(in the rows, 128 means zero)
A single turn carries every row of the set below to another of its rows. Some are shown first; where does it send the rows asked next?
nizun: [121 150 128 115 132 102 112 128 114 155 126 112 122 122 109  87 156 146
  97 139 146 149 150 124 107 140 114 121 131 100 135 101]
vibiv: [153 149 114 128 153 134 100  92 108 178 131 129 141 125 108 108 154 138
 100 109 124 159 173 144 114 146 116  91 122 106 129 151]
Vuni: [125 145 106 142 134 129 118 127 122 134 120 134 107 110  98  96 173 148
 111 103 151 157 172 157 119 137 132 118 114 109 149 149]
veza: [136 141 110 140 143 100 123 114 132 153 143 101 103 103 103  89 167 170
 110 106 139 123 167 164 123 140 124 109 129 102 147 154]
Kotoz: [117 145 107 104 155 139 124  87 131 156 123 124 139 116  89  76 116 141
 114 134 139 126 169 137 129 135 133 104 127 121 128 154]
vut: [139 138 107 134 136 110 111 109 142 171 113 126  94 111  99  88 136 133
 106  81 128 121 146 168 143 141 131 118 136 108 154 135]
gimul: [125 140 119 143 133 122 120 134 123 155 115 111 120  95 127  81 129 150
 113 111 139 139 164 132 119 133 127 106 138 149 121 147]
Turir: [119 147 118 124 150 113 114  75 130 154 111 126 116  93 106  84 123 136
  83 111 134 138 182 124 113 157 120  89 115 126 110 138]
kabek: [110 141 131 139 153 128 140 123 136 145 135 100 111 108  99 116 124 148
 112 138 130 143 174 129 133 147 117  96 123 120 114 139]
Sarob: [111 153 125 124 146 102 121 108 128 163 118 123 148 109 103  96 127  91
 105 110 136 129 180 167 149 147 123 119 130  97 135 133]
Pona: [111 139 124 138 150 121 118  78 103 135 124 116 137 102 113  92 122 158
 115 119 132 140 176 154 124 149 142 129 145  95 113 115]
Zur: [124 127 139 128 123 112  86  76 115 151 112 120 141 129  97  91 124 142
 112 109 120 136 184 135 127 161 124 113 143 103 136 125]
Nop: [129 148 129 150 131 103 117 118 145 161 104 108 129 118 106  97 146 162
 109 119 155 138 162 143 103 122 137 123 123 120 134 157]
vun: [124 154 112 107 136 118 122 122 117 132 138 119 102  95 115 115 141 143
 116 115 122 150 149 134 128 146 117 109 135  95 140 100]
zabiv: [131 129 119  93 136 108 112 108 128 150 104 138 118 106 110  74 125 154
 110 104 144 143 146 141 113 139 110  91 145  92 139 147]
Satut: [141 152 115 135 152 133 121 105 109 188 119 109 134 111 102  96 130 143
  98 112 141 143 165 174 142 145 128  99 127 106  94 142]
babos: [118 161 118 175 141 120 126 118 115 150 116 115 124 112  78 106 150 121
 106 116 145 149 164 164 120 163 114  96 134 110 140 151]
kur: [128 131 134 147 162 117 112 109 104 155 120 126 133 120  99 114 129 148
 107 111 146 130 171 163 126 158 144 108 103  96 107 112]
Lota: [116 164 141 136 121 110 116 130 105 163  97 122 110 119 105 103 121 119
 108 117 153 134 145 142 127 148 126 113 128 115 145 117]
tur: [123 123 119 115 141 119 120  87 131 138 122 148 110 118  75  68 167 145
  94 120 132 151 157 142 132 152 109  99 133 106 125 140]
teb: [114 148 115 129 141  99 105 113 144 176 117 118 116 121  89  84 151 153
 113  95 139 137 145 161 120 140 107 101 125  73 155 129]
til: [130 159 130 127 130 126 101  79 114 166 145 131 123 135 112  93 147 134
  96 113 107 147 174 153 149 146 122 119 145  98 138 140]
mib: [115 156  94 134 152 125 124 109 118 130 129 137 116 137  98 109 144 130
 102 131 129 138 191 163 119 132 115 107 145 105 115 122]
kopif: [129 146 164 118 156 101 130  96 117 142 100 120 123 104 106  97 120 120
 108 139 134 132 143 143 113 149 125 110 132 104 128 142]
gop: [124 157 143 144 121 106 121 111 118 159 118  92 111 109 109  97 159 136
 120 121 142 126 150 148 125 124 123 120 129 134 128 109]
soz: [127 146 122 135 147 133 113 100 124 121 163 126 124 115  84 110 140 126
  88  96 140 139 166 149 107 151 117  99 135 104 125 127]
tesit: [128 153 109 114 129  81 118  99 126 167 128 123 127  99 111  81 143 157
 108 116 129 133 127 138 125 144 116  90 148 104 134 115]
fon: [136 132 116 119 146 114 123  97 140 142 114 115 117 116  80 110 140 114
 109 117 113 142 148 151 126 142 115 127 159  96 129 103]
kot: [141 162 134 136 146 115  85 106 127 144 110 121 125 109  88  86 129 107
 103 112 111 119 159 172 124 159 126 112 113 114 122 134]
Zuleb: [122 134 105 154 169 109 116 110 142 176 120 136 131 107 106  67 144 125
 100 113 112 137 155 148 135 152 121 112 134 124 139 154]

kot turns into Kotoz
tur turns into fon
Where do these go?
gop turns into Nop
Zur turns into Pona
Lota turns into gimul

